In the data rows, 128 means zero.
Here is the table:
[146  76 104  95  65  73 128 147 132  93  93  87]
[125 155 118 138 209 171  82 107 135 135 145  96]
[120 168  99 143  89  68 102 147 152  74 116  49]
[147  49 133  84 179 172 102 124 104 159 112 132]
[132 116 172 134  90 101 168 134 134 179 127 204]
[128 167  95 144  93  70 107 145 152  75 112  45]
[127 146 116 135 210 188  92 128 125 131 134  86]
[107 206 159 176 121 103 154 127 170 159 157 169]
[144  70 106  83  74  73 130 156 128  89  87  84]
[149  44 127  78 179 184 106 128  98 160 106 130]
[114 221 154 180 120 112 158 130 168 168 156 163]
[128 115 168 118  93 104 177 135 137 177 122 197]
[119 162  97 129  94  76 112 149 145  66 112  41]
[149  40 134  90 183 182 103 126  98 157 104 126]
[130 154 115 139 207 178  81 121 133 128 143  95]
[138 180  84 192 119 158 133  85  98  45 174 144]
[136  70 108  87  62  69 131 148 129  86  88  90]
[107 211 160 167 118 116 161 140 162 160 147 157]
[117 206 163 177 118 125 172 143 146 162 143 161]
[105 206 174 177 108 113 162 128 148 165 168 170]
[126 150 107 136 208 184  95 120 132 133 141  95]
[ 99 200 175 162 117 107 156 138 145 151 146 156]
[107 214 162 178 111 104 150 126 161 162 153 159]
[115 199 177 177 123 107 161 139 156 158 150 158]
[146  45 131  73 187 183 117 129 102 153 107 130]
[127 145 122 134 213 190  93 122 139 137 139  86]
[115 147 116 126 206 173  86 119 126 128 140  89]
[144  74  89 125  82 151 158  84  64  48 143 193]
[102 207 163 179 109 116 164 141 152 161 146 164]
[138  81 103 101  55  49 109 132 129  93 107  92]
[117 118 171 127  89  96 174 135 131 179 126 209]
[134 151 115 134 212 174  84 110 134 131 138  84]
[146  48 128  89 173 182 116 126 100 146 111 137]
[152  79  96 128  83 164 162  95  63  54 148 194]
[126 140 125 141 213 180  81 127 130 135 130  86]
[144  50 135  92 187 167  99 129 103 155 109 134]
[126 118 170 126  86 105 178 133 136 179 125 202]
[139  77 110  88  63  80 132 154 128  93  93  87]
[128 142 130 132 215 171  84 118 134 135 136  88]
[127 122 163 127  79 103 174 135 132 180 135 202]
[137  72 108  91  71  64 127 153 123  90  84  93]
[102 204 158 170 117  98 147 130 153 161 148 153]
[120 125 172 123  79  92 168 128 134 178 136 199]
[121 151 102 130 105 101 128 174 146  66  97  43]
[129 114 181 126  83 101 169 135 124 174 135 199]
[142  61 125  87 167 164  92 113 112 151 123 128]
[151  71  94 133  88 157 167  91  65  57 140 195]
[140  62 121  83 171 168 100 113 103 153 124 127]
[155  77  90 135  82 151 157  83  61  58 142 187]
[119 170  96 140  94  74 116 151 149  66 119  53]
[141  68 100  94  70  79 136 153 129  89  91  86]
[128 148 113 138 212 185  94 127 129 131 133  86]
[138  62 125  82 174 159  91 107 111 151 126 136]
[126 140 118 126 219 210 114 140 125 127 121  95]
[137  50 124  80 169 177 108 123 101 153 118 135]
[122 116 175 121  84 103 168 130 133 182 127 206]
The rows are grouped in 2 different ways at once, and each row is in one group of each. In each grouping, the first row asked about is in group 0, and each new group gets the next number.
More rows, each followed by its group in each grouping, the strongest grouping first:
[121 161 101 140  99  81 120 159 147  69 112  47] 0 0
[120 122 177 124  86  99 168 126 133 177 130 201] 1 1
[126 176  82 177 113 161 137  86  92  37 169 148] 2 0
[140  75 101  97  54  69 121 151 124  99  93  83] 0 1
[103 207 165 168 114 112 156 128 150 161 155 159] 1 0
[148  58 124  74 189 183  95  98 121 171 110 119] 3 1
[138  65  95  93  57  64 115 147 131  95  94  91] 0 1
[147  70 117 100  62  57 103 137 131  93  90  88] 0 1
[103 212 155 180 105 105 152 132 156 158 154 163] 1 0
[103 214 161 169 114 111 160 143 155 161 149 163] 1 0
[139  89  84  82  55  81 136 137 132 101  95  89] 0 1
[127 147 119 128 206 174  84 113 134 136 144  86] 3 0
[144  53 132  84 188 181 107 121 106 155 111 133] 3 1
[133  79  97  94  61  60 128 140 132  96  93  88] 0 1
[136  79  99  90  58  76 131 155 125  94  94  86] 0 1
[108 206 162 168 124 115 167 143 158 154 144 161] 1 0
[120 167  87 147  92  76 111 153 148  78 107  50] 0 0
[120 176  87 139  87  76 113 151 147  71 122  44] 0 0
[ 96 203 168 162 115 104 149 129 146 157 149 152] 1 0
[123 116 173 120  85  99 167 136 131 175 122 196] 1 1
[129 137 118 123 215 190  91 121 130 138 135  85] 3 0
[134 177  82 191 116 163 134  90  87  38 171 143] 2 0
[127 143 116 138 206 180  92 127 119 123 144 101] 3 0
[108 207 168 178 118 109 162 139 157 159 146 161] 1 0
[146  64 122  79 174 160  87 101 118 153 128 134] 3 1
[ 98 217 150 167 111 114 162 136 157 166 153 154] 1 0
[122 145 106 137 216 175  86 119 140 133 135  85] 3 0
[135  74  98  90  55  58 115 141 132  90  98  91] 0 1
[145  57 126  83 179 174 116 117 108 145 115 138] 3 1
[131 173  81 186 123 169 145  91  90  34 165 150] 2 0
[108 215 160 171 121 104 154 127 159 170 150 161] 1 0
[128 106 179 118  87 108 176 128 131 183 123 198] 1 1
[125 145 117 131 211 182  91 119 132 135 136  90] 3 0
[128 153 116 134 211 180  85 110 137 133 138  85] 3 0
[141  72 106  88  55  67 125 142 122  90  98  83] 0 1
[155  82  99 145  88 152 150  87  70  63 145 188] 2 1
[133 174  81 173 118 162 145  89  87  32 166 143] 2 0
[146  60 122  82 174 176  98 118 111 157 118 134] 3 1
[139  76 101  94  55  68 117 146 126  98  91  86] 0 1
[149  52 128  87 179 169  97 114 108 152 117 129] 3 1
[105 194 171 164 118 115 160 140 159 159 139 157] 1 0
[133  69 107  94  62  70 127 155 128  93  86  96] 0 1
[124 155 115 134 205 169  82 116 133 131 149  92] 3 0
[126 145 117 141 205 189  88 131 129 131 135  92] 3 0
[104 202 165 167 115 115 159 134 150 160 150 156] 1 0
[124 108 169 123  85 106 176 136 127 173 123 204] 1 1
[126 111 179 122  87  98 170 133 132 173 128 202] 1 1
[125 150 117 135 205 186  84 122 129 137 141  89] 3 0
[105 221 162 173 103  93 154 127 163 155 156 166] 1 0
[142  56 131  82 178 173 100 115 107 156 120 136] 3 1
